(in the rows, 128 means zero)
Rows swapped in pairs by one turn or mirror: which row each one swaps with
The rows were stretched afterwards, more along some directions than others.
vit: [118 130 147 114  95 167 112 146 149 155 125 172 134 126 127  97]
mifu: [132 127 147 116 148 106 130 121 125 119  91 101  94 115 140 151]
pif: [116 129 156 107 107 142 101 109 149 133 142 138 142 131 149  96]
renod: [135 127 120 115 146 114 124 141 117 105 152 125 161 121 116  84]
pefi: [154 104  95 145 135 105 130 145 102 108 124 112 140 153 135 146]
tokad: [133 124 122 112 152 108 128 140 114 103 147 120 159 126 115  86]
tif: [136 126 116 113 148 104 130 142 108 100 150 116 152 127 112  89]
ruf: [143 117 122 155 134 130 120 106 119 140  96 112 102  86 134 140]
gaz: [149 107 126 136 134 141 143 135 131 151  91 143 124 110 132 149]
sili: [108 147 159 105 100 136  95 132 145 127 126 125  92 147 130 110]
kig: [131 117 136 134 138 138 124 115 139 148 122 130  95 110 140 148]
Rim: [103 126 162 102 112 149  97 129 138 127 141 163 111 150 140 100]
saze: [138 124 122 150 125 125 115 126 130 147 103 124  82 101 135 145]
Dap: [131 128 119 113 151 110 135 140 112 106 148 117 160 121 111  90]
tadom: [134 133 111 156 138 124 138 119 112 150  97 123 108  87 120 149]
Risu: [135 127 128 140 138 137 158 130 131 144  92 131 113 104 124 146]
nebar: [126 113 142 122 147 125 130 121 120 121 110 136  97 129 148 156]
delu: [107 130 154 115  95 151  92 134 151 144 137 173 121 139 156 108]
gimi: [125 129 125 117 144 113 141 132 113 134 105 131 101  95 140 158]
lus: [140 118 131 130 146 119 127 104 114 127 112 111 110  81 134 143]
ver: [147 112  97 137 135  96 135 150  97  99 126 110 136 154 133 143]
letik: [135 133 132 132 140 123 140 102 137 127 121 104 110 108 148 167]
puf: [114 127 136 106  95 136  93 143 135 142 129 164 114 149 134 104]
popo: [135 128 113 117 149 108 130 141 109 105 149 119 160 119 111  89]
lipu: [115 133 128 138  91 144  94 133 128 154 116 163 133 128 126  93]
foge: [126 123 139 122  94 135  85 122 133 129 127 150 122 137 141 110]
vuv: [142 114 121 134 147 126 146 105 139 135 110 109 149 106 141 152]
pana: [123 123 132 124  92 140  86 151 133 140 110 161 125 140 126 101]
rorum: [112 131 147 122  90 161 117 143 144 150 117 166 132 139 128  92]
rafol: [124 121 143 113 157 112 136 100 130 110 101  93 104 120 143 147]
kasek: [151 110 101 138 139  99 132 145 104 100 118 113 150 152 145 148]
kur: [135 128 121 114 147 118 123 134 121 107 156 111 153 126 111  87]
nefes: [113 137 142 128  88 142  84 140 143 146 124 161 106 121 142  95]
Lapu: [146 110  97 140 134 103 135 148 102 107 124 113 144 160 129 143]
vunen: [145 113  99 141 133 105 132 148 104 105 127 110 134 159 132 146]
bisin: [122 139 138 135  93 142  85 126 141 135 117 159 124 118 139  94]
mikeb: [150 109  92 143 134 101 131 148  99 106 124 113 146 154 130 141]
dor: [112 135 142 112 106 151 115 116 156 138 142 140 161 123 139 100]
Bir: [141 115 122 134 148 121 129 130 115 139  93 119 109  87 116 137]
nugi: [ 94 150 161  94 112 129 106 121 148 105 124 135 120 145 153 110]

kig swaps with delu
saze swaps with nefes
tif swaps with ver

Rows swapped in pairs by one turn or mirror: which row each one swaps with
The rows were stretched afterwards, more along some directions than others.
Tekoz: [113 130 119 120 132 125 143 154 114 133 114 132 128 125 125 131 156 120]
siveb: [117 124 125 127 117 125 143 132 174 150 139 124 145 138 162 124 123  95]
ziki: [149 140 126  88 112 162 135 116 136 102 129 132 166 122 122 137 122 154]
geg: [106 129 127 125 127 133 150 153 109 145 114 117 132 133 144 131 150 100]
Gev: [139 112 108 119  93 152 130 122 132 150 133 143 133 150 159 115 100 118]
Luba: [137 119 122  84 131 144 136  91  97  93 101 122 148 134 117 123 127 151]
Domab: [154 113 127 117 134 172 126 129 111 127 105 127 137 141 102 131 124 115]
Nad: [141 122 124 120 103 161 142 141 101 153 123 118 153 145 146 122 128  98]
med: [138 113  98 122 128 134 120 113 147 131 118 152 117 135 131 101 104 129]
mefon: [134  91 122 156 121 156 136 139 124 150 111 124 145 135 134 142 129  92]
botab: [162 143 128  96 113 130 119 137 101 113 131 141 139 133  95  98 132 159]
vov: [134 114 124 138 139 115 136 149 113 156 105 154 117 114 125 134 124 145]
Nizub: [121 124 119 141 155 124 142 135 162 157 134 122 118 123 156 131 135 117]
repa: [129 127 119  97 134 138 138  90 104  94 107 123 143 128 127 128 136 145]
duseb: [136 125 141 126 101 137 133 115 140 106 125 143 140 127 115 130 101 158]
kasa: [121 129 129 124 112 129 139 136 167 152 144 123 152 146 157 120 125  89]
bopu: [158 125 118 108 126 169 126 139 116 128 125 123 136 152 103 116 131 109]
Somiz: [130 124 133 125  99 137 131 112 145 104 125 140 143 131 120 123  98 154]
git: [147 118 103 103 117 147 122 105 152 124 132 153 122 134 141 107 103 133]
buza: [128 137 127 101 134 125 144  95 145 106 129 120 136 141 142 115 134 143]
tok: [148 120 114 109  94 163 133 122 125 140 124 131 149 143 155 116 107 122]
Bafat: [135 141 127  93 120 161 132 114 142  88 130 126 155 117 122 141 126 155]
tes: [136 109 121 138 139 119 136 147 108 153 100 154 118 111 116 132 126 147]
sene: [130 139 138  88 144 126 141 143 118 156 108 123 158 139 109 130 141 116]
Kikag: [141 105 118 135 129 164 128 130 101 129  98 130 132 142 105 131 118 118]
lotik: [128 148 123  93 126 146 131 122 140  87 130 125 137 120 121 131 131 156]
gema: [132 101 125 150 138 108 135 122 137 129 119 141 110 133 119 113 117 133]
munu: [153 143 129 101 107 142 129 136 112 118 137 126 140 153 108  98 134 139]
vez: [132 138 122 109 135 133 147 100 149 120 147 118 142 134 151 121 134 136]
tupe: [121 108 119 147 142 111 148 145 125 165 120 151 110 115 141 141 131 138]
vuref: [135  93 120 156 129 148 145 138 127 155 115 126 145 131 129 142 134  96]
Toru: [122 104 130 154 142 104 138 120 129 121 117 140 108 127 119 120 124 137]
lifa: [147 113 116 113  97 159 134 123 119 141 120 136 141 147 156 116 103 121]
Belu: [152 116 121 125 126 172 124 129 110 126 114 126 137 145  98 127 123 113]
vel: [133 138 142  91 145 124 137 147 120 154 111 126 156 146 105 116 139 115]
tus: [142 142 129  89 119 165 124 108 141  87 124 125 154 120 123 138 119 156]
Pip: [117 116 111 122 146 118 130 137 134 151 113 148 124 135 123 115 126 110]
fel: [135 125 128 120 126 116 130 142  94 121 107 153 126 108 102 124 123 168]
gusiz: [127 120 119 110 151 114 132 144 139 156 109 140 134 143 119 114 141 105]
sabi: [116 116 125 129 122 129 138 130 167 155 134 119 144 150 164 131 120  81]
zerav: [131 129 116 124 148 128 150 125 169 150 139 124 135 121 159 125 138 123]
pozab: [128 103 136 136 141 105 140 113 138 119 119 142 111 136 121 123 110 142]

Toru swaps with kasa
zerav swaps with med
lifa swaps with vov
Gev swaps with tupe

Rows swapped in pairs by one turn or mirror: which row each one swaps with
The rows were stretched afterwards, more along some directions than others.
vimi: [136  90 137 138 122 128  77 129 102 138 132 125 126 118 121 172 118 133
 113  80 149 129 104]
vozi: [147 137 137 102 132 113 112 134 121 126 121 156 125 145 127  89 136 132
 150 126 128 131 143]
Tet: [150  67 132 136 138 139 100 115  99 147 122 130 134 127 116 156 134 160
 123  89 165 127 120]
Rep: [122 145 119  87 164 146 140 128 186 127 130 108 117 155 159 131 153 146
 125 130 153 101 105]
nar: [132  97 145 132 136 127  82 124 105 140 135 122 142 130 142 168 115 139
 113 102 168 133 118]
Fosa: [124 143 144 110 121 110 107 156 108 119 126 153 136 129 131  89 130 122
 141 153 140 126 116]
Mano: [153 104 111 105 110 141 162 133 147 103 155 142 132 123 157 133 127 149
 130 139 119 161  94]
zutok: [123 117 107 101 157 148 151 123 187 134 134  94 125 139 143 124 138 146
 112 169 151  99 106]
nanu: [132 146 133  97 139 132 116 113 156 146 130  79 144 153 160  99 121 151
 109 145 155 102 131]
Fil: [118  79 124 135 139 143 125 123 132 154 117 112 100  92 102 144 127 129
 117 120 133 106  96]
kevu: [130 139 112 123 102 117 113 142 102 125 100 173 130 140 128 101 135 125
 112 126 125 121 155]
Molam: [131 169 144  85 130 117  91 128 145 141 147 108 142 159 152  98 102 140
  86 123 159 112 122]
Gaden: [122 131 141 104 146 125 123 115 135 149  96 121 118 144 135 130 144 144
 103 146 150 124 145]
Vevu: [114 133  85 134  87 131 109 150 101 113 152 130 121 117 112 171 105 137
  98 127 118 143 130]
Zopap: [ 95  96 119 126 151 135 109 146 132 137 118 120  89  97 118 171 130 129
 117 123 119 102 100]
sipop: [135  92 147 108 167 122  76 119 108 134 145 130 139 136 144 141 123 138
 115  77 162 124 126]
zer: [137 168 141  71 136 140 108 134 155 142 130 125 145 157 155  69  98 139
  95 135 159 102 121]
gafon: [104 144 105 130  81 129 106 161  96 119 154 148 121 109 105 165  82 123
  91 148 135 144 113]
vizib: [153  98 108 100 113 144 170 135 130 111 166 152 142 124 150 128 116 165
 121 147 137 150  96]
kif: [132 122 119 132 127 149  99 134 107 142  74 165 117 146 100 147 125 157
 129 118 149 145 136]
dogel: [ 86 140 119  98 139 100 119 176 115 102 169 164 121 104 127 139 146 112
 128 134 142 113 115]
bem: [108 144 116  80 174 153 126 149 180 111 126 107 128 169 165 117 140 131
 109 145 141  94 121]
pes: [127 119 135 112 145 115 130 156 115 102 133 129 127 164 136 103 150 115
 144 124 125 114 140]
tuva: [131 119 137 129 125 144  83 133 116 126  90 149 101 140 111 172 118 135
 134 129 149 148 106]
fegi: [158 134 113  84 112 142 151 138 142 107 159 152 130 145 155 132 130 153
 134 143 148 154 105]
nopo: [127 138 100 127  97 126 112 151 112 127 109 147 151 136 133  88 137 144
  93 115 126 112 163]
Tosof: [131 159 108  96 114 112 101 133 126 123 143 171 142 108 134  98 121 146
  95 142 105 124 162]
lifos: [ 86 137 117  91 159 122 128 183 114  82 151 160 120 126 127 125 131  97
 135 149 115  98 120]
bomap: [126  96 139 136 133 122  94 125 108 143 145 135 143 103 137 164  98 144
 114  87 135 127 105]
Vibu: [145 119 143 109 145 119 102 131 115 135 100 147 128 141 132  99 140 144
 151 139 140 130 136]
Zure: [124 127 161  91 154 128 137 132 138 120  99 138 117 151 154 128 133 140
 132 169 148 121 122]
kalip: [146 102 121 104 132 138 170 124 160 114 152 149 147 116 176 123 117 164
 135 144 114 161 100]
Bura: [134 143 140  92 127 119  83 133 137 127 139 104 143 148 158  90 108 139
  86 132 160 107 114]
Bave: [108  97  91 126 128 133 155 160 160  79 129 135 116 130 163 114 155 127
 120 137  94 122 108]
Falut: [136 134 156  95 159 116 104 118 149 109 110 150 119 156 157 130 142 140
 127 154 125 126 136]
letal: [121 140 115 105 167 142 138 115 179 130 126  89 132 150 162 123 151 143
 121 150 144 105 129]
Geku: [136 136 135  92 127 112 117 146 120 125 138 160 129 120 122  85 119 128
 143 160 130 128 118]
zud: [102 118 103 124 126 119 128 173 104 118 155 160 111  93  91 145 120 107
 135 162 124 100  97]
bub: [103 138 104 111 110 128 122 146 100 120 146 147 126 130 121 172  88 147
  98 143 140 133 134]
Bef: [107 138  97 120  95 129  95 151  98 125 171 117 119 115  99 167 106 117
  91 128 138 125 123]
Buvo: [135 112 143 121 134 122  73 130  95 131 137 124 132 137 115 158 137 137
 111  80 180 125 120]
Ger: [143 151 108 115  94 116  97 135 121 126 116 146 143 134 130 105 131 135
 105 132 119 119 163]
bopuz: [141 108 115 154 117 158 112 122 115 137  85 130  99 146  94 169 126 137
 144 120 129 139 127]
gud: [100 100 125 130 147 135 102 154 132 128 121 114  97 103 135 152 126 120
 114 108 113 105  95]
tadum: [124  80  86 148 102 138 168 162 142 101 146 127 107 127 139 136 144 121
 125 134  99 125  92]
vitib: [138 140 131 102 139 128 100 119 155 142 135  82 140 164 148 102 115 143
  98 126 150  98 118]
Rok: [101 145  93 108  88 144 101 167 108 104 144 149 114 138 118 166 101 130
 102 151 123 134 125]
Guto: [119 114 121 130 132 155 103 135 102 108  86 138 100 148  86 154 141 129
 141 120 120 127 128]
lon: [146 118 128 123 129 154 114 131 128 112 102 140  98 159 110 145 140 119
 154 135 137 139 102]
konep: [134 153 161  88 133 116 106 134 139 118 110 143 124 144 143 127 125 129
 116 173 143 131 116]
vumo: [151 119 114 109 120 144 166 130 131 114 154 147 145 119 151 126 115 151
 132 145 125 156 104]
zufil: [129 153 132  88 131 118 104 126 141 130 146 101 158 149 167  89 104 152
  83 142 155 111 126]
pori: [152 109 128 115 134 124 118 137 124 120 115 126 118 146 134  99 153 139
 148 135 127 128 130]
siga: [ 89 153 130 105 137 104 106 170 106 113 159 167 125  97 126 138 118 104
 128 164 140 115 109]
Gumiv: [153 117 115  84 147 141 159 133 147 102 171 143 141 145 173 111 123 151
 126 126 123 149 102]
mov: [111  90 105 126 139 131 152 157 165  76 131 117 117 135 182 109 156 123
 124 128  94 124 109]

zutok swaps with zud
Bave swaps with Zopap
zufil swaps with Vibu
Bef swaps with lon
tuva swaps with Vevu
siga swaps with letal

